Each path below is one point turned by a fixed rotation once a step. After each direction that follows a path, write how fast that rotation turns it, in deg/step (0 if it stays still).
Each turn is a multiple of 5 degrees from 10 to 175, or 0.
Each row of a path follows its step; steps can be skipped.
Path 1:
step 1: [-3.89  0.44 -0.92 -1.84 -0.73 -1.59  0.80 -2.66  1.49  0.72  1.12  0.00
  2.95 -0.53 -2.73  2.67 -1.27  0.09 -2.07 -0.07  1.50  2.25  0.26 -2.06
  2.04 -0.03 -0.14  1.47  1.77  0.60 -1.28 -1.59 -1.54 -1.35  2.01 -0.91
 -1.57 -1.31  1.89  1.03  1.35  1.18  1.23 -0.40  0.05  1.41 -1.04 -1.18
 -1.48  2.74 -1.26]
step 2: [ 1.51  0.03  2.09 -1.33 -0.21 -0.74  2.87  0.56  0.96  1.16 -1.74 -2.56
  0.80  2.04 -0.81 -1.13 -2.00  4.08 -0.90  4.21 -1.77  0.92 -0.24 -0.67
  1.10 -1.33 -0.48  3.83  1.37  0.78  0.41  2.02 -2.20  1.30 -3.01  0.69
  0.11 -0.46 -0.35  0.84 -0.60 -1.95 -0.61  0.62  0.59  0.32  0.19 -0.32
  0.77  0.23  1.32]
step 6: [-1.00  0.51 -2.50 -0.15  2.25  0.77 -0.92 -0.07 -1.29 -0.67 -1.58 -0.31
  2.57 -2.39 -2.05  1.40 -1.81  1.03  0.68  0.73  0.12  2.03  0.09  1.07
  1.14 -1.02 -3.39 -0.16 -0.50  0.46 -0.89 -0.26  0.60 -3.36  2.11  1.42
 -1.48  1.49  0.07  1.59  3.99 -1.16 -0.98 -0.48  0.60  3.06 -0.37 -2.27
 -1.10 -0.97  2.41]
step 7: [ 0.28  1.29  0.20 -0.69  1.99  0.39  1.19 -1.94  0.52  0.08  0.99 -1.31
  4.20 -0.83  0.34 -0.20 -1.28  2.40 -2.96  1.98  0.54 -0.02  0.20 -0.68
  2.05  0.17  0.32  2.24  1.90 -1.65  0.15  0.64 -1.79  0.45 -1.31 -1.68
  1.87  3.81  1.19 -0.89 -1.06  2.10  0.49 -1.06 -0.09  0.07  2.13 -1.24
 -2.41  1.68 -2.84]
step 10: [ 0.54 -0.23 -2.59  2.11  1.87  1.28  0.02  0.40 -0.17 -3.61  1.16  1.79
  2.60  0.40  2.75 -2.40 -1.99  0.14 -0.14 -1.84  0.95  0.08 -0.35  1.93
  1.85 -0.41 -1.26 -1.03  0.52  0.74 -2.00 -2.49  0.35  2.69 -0.68 -0.79
 -0.20 -1.57  1.37  0.54 -0.95  0.29  2.43  2.71  2.92 -1.65  0.98 -1.18
  0.38  1.96 -0.45]
step 18: [ 1.36 -0.38  3.03 -1.11  1.89 -1.89  1.01  0.39  0.89 -2.10 -1.78  0.02
 -0.88 -0.63  1.08  2.46 -1.85 -0.11 -2.32  3.15 -1.57 -0.09 -0.78 -0.18
 -0.42 -0.06 -0.41 -1.28 -1.77  0.22  0.22 -0.21 -1.21 -1.03 -0.54  3.11
  0.46  0.19 -3.24 -1.37  2.47 -1.83  1.61  2.13  0.61  1.66  1.68  0.59
 -2.62 -2.54 -1.47]
step 25: [ 3.05 -0.85 -2.76 -2.10 -0.27  1.08 -1.43  1.71  0.74  1.86  2.17  0.66
  0.41 -0.96  2.66  0.91 -0.35 -0.26  2.91  0.36  0.57 -0.04 -0.47 -0.27
  0.37 -1.49  1.46  1.07 -2.24 -2.68  1.44  0.00 -1.08  4.17  0.34 -1.56
  0.76  0.01 -0.67 -4.02  0.98 -1.06 -1.15 -0.27  0.21  0.59 -1.62  1.83
 -2.31  0.42  0.71]
Speeds:
[ 0.07  0.36 -1.04  0.00  0.54  0.46 -0.22 -0.43  0.07 -0.62 -0.60  0.15
 -0.54  0.19  0.11 -0.15  0.15 -0.48 -0.60 -0.03 -0.32  0.15  0.15  0.20
  0.55  0.17 -0.05  0.32  0.70  0.05  0.21  0.53  0.10  0.38  0.00  1.13
  0.46  0.03  0.91  0.25 -0.20 -0.49  0.01 -0.31  0.21  0.95  1.12 -0.50
 -0.01  0.58 -0.10]
10
[ 0.15 -0.46 -0.59 -1.17  1.23  0.37  0.76 -0.62 -0.12  0.43  0.11  0.62
  0.09  0.87 -0.32  0.04 -0.16 -0.18  0.01 -0.09  0.36 -0.38  1.00 -0.30
 -0.59 -0.31  0.48 -0.39 -0.24 -0.46 -0.33  0.15  0.15  0.26 -0.21  0.45
  0.16  0.03 -0.37 -0.14  0.02  0.90  0.17 -0.10  0.26 -0.34 -0.08  0.45
 -0.02  0.18 -0.62]
160
[-0.01  0.06 -0.93 -0.23 -0.79  0.25 -0.02  0.25 -0.34  0.11 -0.15  0.48
  0.07 -0.37 -0.23  0.06 -0.32  0.39 -0.67 -0.63  0.05  0.09 -0.79 -0.81
 -0.10  0.26  0.11 -0.32 -0.59  0.13 -0.14  0.53 -0.16  0.77 -1.49  0.31
  0.18  0.27  0.13  0.24 -0.77 -0.12  0.07  0.34 -0.52  0.31 -0.57  0.60
 -0.27 -0.59  0.20]
65
[ 0.27  0.12  0.00 -0.10  0.71 -0.41  0.75  0.03 -0.21 -0.78 -0.20 -0.78
 -0.35 -0.24 -0.73  0.91 -0.11  0.68 -0.10 -0.08 -0.68 -0.34 -0.14 -0.15
  0.74 -0.26 -0.31  0.86 -0.49  0.18 -0.47 -0.17  0.77 -0.24 -0.16 -0.02
 -0.50  0.21  0.27 -0.18 -0.35  0.55 -0.16 -0.16 -1.12  0.07 -0.46 -0.35
  0.08  0.43 -0.51]
70
[-0.50 -0.22  0.41  0.46  0.50  0.16 -0.08  0.49  0.72  0.16 -0.33  0.71
  0.27  0.10  0.24 -0.06 -0.54  0.15 -0.02 -0.35 -0.39 -0.41  0.20 -0.17
  0.53 -0.89  0.32  0.31  0.70 -0.16  0.44  0.55  0.53  0.45 -0.29 -0.70
  0.27  0.34 -0.83 -0.04 -0.36 -0.31 -0.63  0.57 -0.39 -0.24  0.27  0.30
 -0.82  1.03  0.52]
140
[-0.77  0.31  0.24  0.51  0.19 -0.22  0.59 -0.22 -0.34  0.06 -0.69  0.81
 -0.08  0.47 -0.40 -0.51  0.57 -0.21  0.49 -0.01  0.34  0.89 -0.93 -0.39
 -0.35 -0.22 -0.47  0.27 -0.84  0.07 -0.20  0.57  0.35 -0.34  0.12 -0.20
 -0.39 -0.17  0.70 -0.95  0.33  0.37 -0.21  0.25  0.07  0.02  0.83  0.40
 -0.57  0.02  0.02]
140
Path 2:
step 0: [ 0.43 -2.59 -2.54  1.59 -1.64 -0.10 -2.73  0.42 -1.30  0.06  0.42  0.05
  1.16  0.06 -1.93 -1.49  2.96  1.78 -2.47 -0.76 -2.40 -0.38  0.71  2.34
 -0.31 -1.55  2.43 -0.32 -0.58  2.38  1.06  0.09 -1.26 -0.27  0.73 -0.21
  3.05 -0.37 -1.71  0.63 -0.35 -0.33  0.85  1.65 -0.27  2.44  1.83 -0.33
  0.44 -2.10  2.84]
step 1: [ 0.82  0.30 -0.64 -0.68 -4.26  2.09  0.85 -2.78 -2.26  0.90  1.62 -1.48
  2.31  0.13 -0.20 -0.99  0.24  0.15  2.21 -2.96  0.81  0.51  1.06  1.96
  0.10 -1.11  1.01  0.88  0.83  0.85  1.16 -1.40  0.68 -1.10 -2.19 -0.22
 -0.99 -3.04  0.98  2.08 -0.07 -1.05  1.08  1.13  0.72  3.04 -2.57  0.29
  0.67 -1.21 -0.17]
step 5: [-1.75  0.83 -0.40 -3.67 -1.34 -0.82 -2.92  0.77 -3.36  0.82 -2.09  1.80
  1.48 -0.48  1.77 -0.38 -2.63  1.72  1.11 -1.41 -1.57 -0.35 -0.12 -1.27
  0.21  0.37  1.59 -0.81 -1.47  1.59 -0.32  1.45 -0.15  1.54 -0.71  2.59
 -2.56  1.30  0.78  0.96  0.29 -2.19 -3.41  0.65  0.82 -0.77  0.85 -1.08
  0.42  0.24  0.07]
step 14: [-1.21 -2.33  0.10 -1.59 -1.81 -1.38 -0.76  0.63 -4.47 -3.69 -0.52  0.71
  0.54 -1.16 -0.92  0.92  0.40  0.13 -0.55 -2.33  1.88  0.83 -0.70  0.97
  3.20 -2.75  0.63  0.59  0.60 -0.82 -0.84 -0.89  0.47 -1.27 -0.61  0.15
 -2.19  0.10  1.99  0.19 -1.01 -1.34 -1.55 -1.17  1.87  0.64  2.37 -0.31
  0.40  2.20  1.38]
step 15: [ 1.79 -1.08 -2.21  0.39  2.43 -0.77  3.10  0.59 -2.01 -0.91  1.89 -0.35
 -0.70 -1.68 -0.62 -1.46  0.59 -0.44  2.88 -0.32  2.87  0.69 -2.85  0.22
  0.66  0.75  0.55 -0.23  1.82  2.33 -0.72  0.46  0.36  0.72 -1.84  2.30
 -3.09 -0.92  0.14 -1.86  0.24 -0.09 -1.79  0.40  2.20 -1.79 -1.24 -0.20
 -1.04  1.44 -2.16]
step 20: [ 0.25  1.13  2.85  0.60  0.34 -0.45  0.82 -3.29  1.34  0.81  0.54 -1.10
  0.35  1.05  4.21  0.72 -1.60 -0.47 -0.21 -0.21  2.46  1.02 -0.89  1.10
  0.29  0.33 -2.23  3.96  1.14 -0.29  0.56 -0.10 -0.39 -3.10  0.93  1.46
  1.81 -2.17 -2.42 -1.90  0.74 -0.18  0.55 -1.32  0.03  0.29 -2.84 -0.19
  0.00 -1.17 -0.37]
step 25: [ 0.74  0.29 -0.63  4.34 -0.01 -0.49 -0.42  0.56  2.75 -3.28 -2.17  0.94
 -1.41  0.50 -1.03 -0.74  0.46 -1.12  0.47 -0.30 -0.26 -0.70 -1.58 -0.02
 -1.21  0.20 -1.16  1.73 -0.10  0.55 -2.44 -1.95  0.27 -0.87  0.38 -0.49
 -2.38  2.26 -1.87 -3.04 -0.81  1.42  1.57  3.06 -0.51 -1.43  2.03  1.66
  1.70 -0.80 -0.62]
Speeds:
[ 0.02 -0.17 -0.77 -0.27 -1.22 -0.52 -0.51  0.12 -0.73  0.59  0.50 -0.23
 -0.01 -0.52  0.81  0.05 -0.51  0.06 -0.43  0.53  0.34  0.06 -0.35 -0.22
  0.39  0.54  0.39  0.27  0.27  0.49 -0.05  0.17  0.21  0.06 -0.44 -0.99
 -0.35 -0.67  0.02 -0.44 -0.52  0.37 -0.44  0.21  0.65  0.76  0.33  0.33
 -0.19  0.01 -0.31]
80
[-0.16  0.38 -0.02 -0.78 -0.03 -0.34  0.31  0.74  0.06  0.10 -0.73 -0.59
 -0.08  0.50  1.34 -0.85 -0.05 -0.12  0.80  0.36 -0.10 -0.44  0.54 -0.10
  0.13 -0.34  0.33  0.03 -0.50 -0.62  0.21  0.05  0.68  0.03  0.11  0.15
  0.04 -0.43 -0.17  0.18  0.56 -0.32 -0.51  0.35 -0.17  0.22 -1.07  0.03
 -0.37 -0.62 -0.39]
100
[ 0.58 -0.05 -0.32 -0.64  0.45 -1.07  1.12  0.00  0.60 -0.38  0.29 -0.10
 -0.39  1.12  0.26 -0.02 -0.33  0.18 -0.56 -0.21  0.50  0.15  0.21 -0.04
 -0.20  0.73  0.27 -0.05  1.16  0.13  0.59  0.21  0.26 -0.21  0.04  0.41
  0.18  0.26  0.42 -0.55 -0.40  0.64  0.12 -0.09 -0.27  0.07  0.02 -0.37
 -0.48  0.30  0.31]
85
[-0.59 -0.51  1.37 -0.48  0.25 -0.60 -0.51  0.39 -0.07  0.26  0.23  0.58
 -0.98 -0.73  0.08  0.38 -0.14  0.13 -0.19 -0.56 -0.09 -0.13 -0.34  0.00
  0.14 -0.12  0.02 -0.13  0.55 -0.02  0.37  0.79 -0.23 -0.40  0.78  0.14
 -0.38 -0.44  0.25 -0.21  0.23 -0.53 -0.11 -0.16 -0.11  0.02  0.11 -0.83
 -0.24 -0.49 -0.94]
45
[ 0.21  0.61 -0.05  0.67 -0.50  0.11 -0.88  0.23 -0.03  0.05 -0.08 -0.73
  0.20  0.22 -0.94 -0.07 -0.31  0.30  0.13 -0.51  0.11 -0.43  0.74  0.04
 -0.54  0.04  0.14  0.74  0.59  0.13  0.70  0.84  0.15  0.87  0.06 -0.06
  0.18  0.48  0.28 -0.29  0.39 -0.72 -0.18  0.05 -0.76  0.66  0.05  0.44
 -0.55  0.35 -0.50]
10
[-0.75 -0.13  0.30  0.66 -0.25 -0.15 -0.05  0.42 -0.49 -1.05 -0.48 -0.57
 -0.81 -0.21  0.26  0.67 -0.03 -0.23  0.44  0.36 -0.94  0.78  0.09 -0.07
 -0.27  0.63 -0.05  0.54  0.32 -0.09 -0.16  0.05  0.28 -0.30  0.07 -0.14
  0.60 -0.14 -0.78  0.04 -0.24 -0.05  0.38  0.81 -0.06  0.05  0.02 -0.47
 -0.59  0.62  0.78]
155
[ 0.32  0.09 -0.18 -0.32 -0.47  0.10 -0.33 -0.24  0.29  0.61  0.30  0.24
 -0.06 -0.06  0.32  1.08  0.35  0.41 -0.34 -0.53  0.40  0.81  0.43  0.23
 -0.66  0.02  0.17  0.08 -0.18 -0.47  0.88 -0.10  0.25 -0.83 -0.14 -0.59
  1.17 -0.26 -0.14  0.21  0.07 -0.44 -0.27  0.19 -0.05 -0.85 -0.89  0.30
  0.67  0.31 -0.15]
40
Path 3:
step 1: [-2.00  1.66 -1.85 -1.12 -2.15  1.03  1.78 -1.82 -2.29  0.67 -1.42 -1.11
 -0.72  1.69  2.04  1.73  1.01  0.61  2.96  1.57 -1.08 -1.08 -1.12  0.35
 -0.05 -0.50  1.70 -1.09 -0.80 -0.71 -1.01 -1.32  4.21 -1.81  0.49 -1.50
 -0.70  0.33 -1.41  0.03  0.29  0.08  0.61  0.77 -2.93 -1.94  3.15  1.66
  3.13 -1.45 -0.26]
step 3: [-0.65  2.77 -0.93 -0.84 -1.80  0.03  0.57  2.64 -1.60 -0.50  1.97 -0.53
  0.48 -2.08 -0.56 -2.23 -0.75  4.08  0.24  1.91 -2.53 -1.18 -1.44 -1.17
 -0.64  0.90  1.01 -0.09 -0.16  1.32  0.32 -2.26  4.18  0.98  1.00  0.99
 -1.65  1.70  1.58 -0.53 -0.65  1.32 -0.71 -0.35  2.16 -3.45 -0.82 -1.56
 -0.21  0.77 -1.65]
step 6: [-1.16 -0.45  1.41 -2.29 -0.62  0.94 -1.86  3.02 -3.45 -3.12 -0.59  0.41
 -0.73 -1.34  0.60  1.62 -0.44  1.92  0.07  1.26 -1.21  0.83 -1.10  0.44
 -4.48 -1.74  3.43  1.03 -1.93  0.26 -1.89 -1.11  1.81  0.19 -2.93  0.44
 -0.89  2.13  0.47  1.17 -0.44  0.19 -0.49 -0.43 -1.19 -0.01  1.97  0.63
  0.23 -1.63 -1.36]
step 8: [-2.99  1.75 -0.49 -1.56 -3.69  0.58  1.61 -0.10 -3.23  2.23 -0.28 -0.21
  0.69  1.00 -1.39 -0.45  1.31  3.28 -0.29  0.44  1.30 -3.53 -0.94  0.61
 -0.09 -1.33  1.33 -0.27 -1.41 -0.07 -0.76 -0.46 -0.58 -2.32  1.76  0.18
  0.45  0.97 -0.61  2.14 -3.26 -1.89 -0.71  1.63  1.05 -0.37 -0.23 -1.13
  2.44 -1.54 -2.08]
step 11: [-1.61  1.01 -2.18 -2.38 -3.33  0.56 -1.98 -0.40 -2.33  1.67 -1.10 -1.10
 -1.33  0.61 -0.71 -0.96 -1.90  2.15  2.26  3.55 -1.55  1.25 -0.77 -2.39
 -0.97 -0.95  0.49 -0.57 -0.36 -1.28  0.65 -0.06  2.41 -0.80  1.16 -0.59
 -2.38  2.04 -0.65 -2.30 -0.65 -0.26  0.59  2.62 -2.29 -0.64 -0.08  1.74
  2.36  0.01 -1.03]
step 22: [-0.48  0.30  0.28 -1.16 -3.64 -1.72 -2.02  1.02 -2.19 -3.26 -0.78 -0.33
  1.28 -1.70 -0.63  0.28  0.14  1.07 -0.25  1.49  0.20  0.99 -2.11 -2.19
 -3.07  0.33  2.02  0.26 -2.89 -1.32 -2.80 -2.11  2.32  0.15 -2.31 -0.11
  0.78  1.08  0.01  1.47 -1.13 -0.15  2.85  0.58 -0.93 -2.90  1.50  1.87
 -0.18  0.17  0.43]
step 24: [-0.70  1.25  0.46 -1.21 -2.16  0.81  1.34  1.25 -2.89  0.54  0.74  1.53
  1.84  1.04  2.56 -1.52  0.86  2.96 -1.24 -0.03  0.35 -3.51 -3.11  1.09
 -1.81 -2.03  0.49 -2.44 -0.17 -1.23 -1.51 -1.57 -0.41 -0.29  1.81 -0.85
 -0.83  3.37 -1.73  1.52 -0.37 -1.89 -1.69 -0.17  0.64 -1.11 -0.60 -1.04
  1.62 -2.87  0.36]
Speeds:
[ 0.37 -0.35  0.61  0.11 -0.58 -1.01 -0.39 -0.47  0.35  0.72  0.13  0.13
 -0.21  0.22 -0.35 -0.10 -0.49 -0.86  0.05  0.26 -0.40  0.37 -0.67  0.03
 -0.49 -1.03  0.11  0.49 -0.50 -1.05 -0.12  0.36  0.32  0.35 -0.79  0.00
 -0.32 -0.04  0.66 -0.33 -0.11  0.54 -0.05 -0.05 -0.66  0.16  0.00  0.53
  0.21 -0.24  0.34]
65
[ 0.23 -0.79  0.53 -0.74  0.54 -0.88  0.05 -0.36 -1.02 -0.59 -0.52 -0.33
  0.09  0.28 -0.87  0.12 -0.30  0.48  0.02  0.75 -0.19 -0.24  0.06 -0.09
  0.52 -0.46 -0.48  0.64 -0.30  0.44  0.20 -0.55  0.58 -0.01  0.46  0.46
 -0.35 -0.30 -0.01  0.54  0.69  0.11  0.08  0.12 -0.24  0.18 -0.28 -0.17
 -0.38  0.38 -0.76]
130
[ 0.09  0.13 -0.38  0.26  0.66 -0.13  0.38 -0.20 -0.05 -0.57  0.46 -0.10
 -1.02  0.32  0.46  0.38 -0.52 -0.18 -0.74  0.42 -0.43 -0.30 -0.11  0.49
  0.57  0.27  1.10  0.45  0.42  0.02 -0.37 -0.45 -0.57  0.70  0.20  0.61
  0.03 -0.61  0.13  0.01 -0.29 -0.15  0.69  0.57 -0.86 -0.47  0.44  0.33
  0.14 -0.07  0.48]
135
[-0.39  0.48 -0.02  1.07  0.19 -0.48  0.60  0.19 -0.22  0.09  0.17 -0.47
 -0.33  0.03  0.70 -0.27  0.10  0.40  0.13  0.70 -0.75  0.18  0.32  0.37
 -0.49 -0.03 -0.16 -0.19 -0.65  0.18 -0.36  0.05 -0.26  0.37  0.68 -0.51
  0.67  0.05  0.16 -0.48  1.15  1.11 -0.04 -0.12  0.27  0.87 -0.13  0.18
 -0.18 -0.32 -0.25]
110
[-0.47 -0.03  0.25  0.75  0.09  0.23 -0.69  0.15 -0.69 -0.22  0.46  0.28
  0.48 -0.19 -0.50  1.16 -0.79 -0.01  0.56 -0.42 -0.47 -0.32  0.11 -0.08
  0.33  0.10 -0.16  0.07 -0.32 -0.19 -0.37  0.04 -1.19 -0.63 -0.19  0.51
  0.10 -0.19  0.43  0.44 -0.30  0.09 -0.84  0.36  0.39  0.21  0.14  0.79
 -0.25 -0.62 -0.38]
175
